Each row has a name. Each piece below is followed by the name of the row it came from, unless a question asks for something else. Each question is about the rows just above it.

41 50 174 185 111 33 63 -> <39>
41 50 132 27 75 60 28 -> <163>
173 99 151 179 173 35 23 -> <183>
115 180 132 27 75 60 147 -> <162>
18 51 174 185 111 78 157 -> <208>
40 50 174 185 29 44 114 -> <26>
The rest of the row after 50 174 185 111: : 33 63
The rest of the row after 115 180 132: : 27 75 60 147
The rest of the row after 40 50: : 174 185 29 44 114
asked: 115 180 132 27 75 60 147 : <162>
Is 18 51 174 185 printed in one of the named rows, side by side and in this order? : yes

99 95 94 83 97 70 136 -> <6>
98 95 97 96 99 93 115 -> <183>
57 182 93 147 80 84 29 -> <163>
81 102 92 147 116 70 135 -> <175>
98 108 113 71 91 94 93 -> <140>
Is 97 96 printed in one of the named rows, side by side and in this order? : yes
After 92 147 116, its row goes on with : 70 135
Go on from 98 95 to the end of its row. : 97 96 99 93 115
Does one of the named rows hold 115 93 99 96 side by side, in this order? : no
71 91 94 is in which row? : <140>
Among the named rows, does one hold 95 97 96 99 next to each other, in this order? : yes
Go on from 92 147 to the end of its row. : 116 70 135

132 80 117 102 102 114 109 120 121 121 60 118 106 123 33 95 146 99 57
 131 101 88 108 104 79 58 105 129 87 81 : <208>
91 127 79 75 98 95 87 91 80 111 119 109 103 75 125 112 69 95 122 62 65
 127 81 97 92 113 108 108 111 83 : <183>
105 70 113 122 100 106 113 95 117 79 81 94 105 121 81 90 118 110 77 139
 141 68 120 107 109 86 88 80 102 117 : <6>
99 140 86 72 104 96 83 79 79 135 116 111 103 73 108 112 86 86 119 54 43
 142 76 93 81 108 117 133 100 89 : <162>
91 127 79 75 98 95 87 91 80 111 119 109 103 75 125 112 69 95 122 62 65
 127 81 97 92 113 108 108 100 88 : <163>
107 119 132 127 101 105 97 50 112 133 101 85 105 105 79 81 151 79 98 98
 88 114 99 108 97 108 92 113 105 89 : <98>
Is 91 127 79 76 printed in one of the named rows, side by side and in this order? : no
asked: 91 127 79 75 98 95 87 91 80 111 119 109 103 75 125 112 69 95 122 62 65
 127 81 97 92 113 108 108 100 88 : <163>
The rest of the row after 111 103: : 73 108 112 86 86 119 54 43 142 76 93 81 108 117 133 100 89

88 98 79 86 58 116 99 79 109 93 115 138 115 165 106 96 91 155 137 92 141
 141 : <26>
136 98 108 65 79 90 66 109 71 88 115 137 49 68 124 78 87 45 90 114 108
 81 : <3>
136 98 108 65 79 90 66 109 71 88 76 45 124 120 98 91 90 44 90 66 114 92 : <175>
The rest of the row after 106 96 91 155: : 137 92 141 141
After 115 138, its row goes on with : 115 165 106 96 91 155 137 92 141 141
The rest of the row after 45 90: : 114 108 81
Is 124 68 49 printed in one of the named rows, side by side and in this order? : no

133 39 56 100 -> <162>
39 50 104 87 -> <163>
51 101 80 112 -> <39>
62 126 44 50 -> <98>
39 51 104 87 -> <183>
74 114 56 100 -> <6>
asked: 133 39 56 100 : <162>
Among the named rows, does one hold 51 101 80 next to each other, in this order? : yes
The rest of the row after 51 104: : 87
126 44 is in which row? : <98>
After 101 80, its row goes on with : 112
asked: 39 56 100 : <162>

94 104 86 104 83 101 : <163>
90 123 107 93 124 108 : <39>
98 127 68 175 123 100 : <3>
76 124 115 98 81 82 : <183>
112 90 69 177 129 99 : <162>
102 112 98 126 68 93 : <140>
After 86 104 83, its row goes on with : 101
Which row holds 98 126 68? : <140>

102 26 59 75 -> <163>
103 26 59 75 -> <98>
26 102 115 95 -> <185>
The row with 102 26 59 75 is : <163>
Which row holds 103 26 59 75? : <98>
The rest of the row after 102 26: : 59 75
After 102 115, its row goes on with : 95
asked: 102 26 : <163>
Is 26 102 printed in one of the named rows, side by side and in this order? : yes

77 110 118 95 82 110 78 97 -> <98>
102 95 99 91 93 103 97 95 -> <26>
124 37 44 161 101 99 95 156 -> <39>
127 103 96 91 117 83 121 75 -> <163>
92 105 112 89 83 100 86 86 -> <208>
138 79 54 87 111 79 99 84 -> <3>
127 103 96 94 117 83 121 75 -> <185>
88 95 101 98 77 108 76 106 -> <6>
124 81 70 68 94 85 93 71 -> <183>
Is 77 108 76 printed in one of the named rows, side by side and in this order? : yes
Is 103 96 printed in one of the named rows, side by side and in this order? : yes
Where do 96 94 117 83 appear? : <185>
After 54 87 111 79 99, its row goes on with : 84

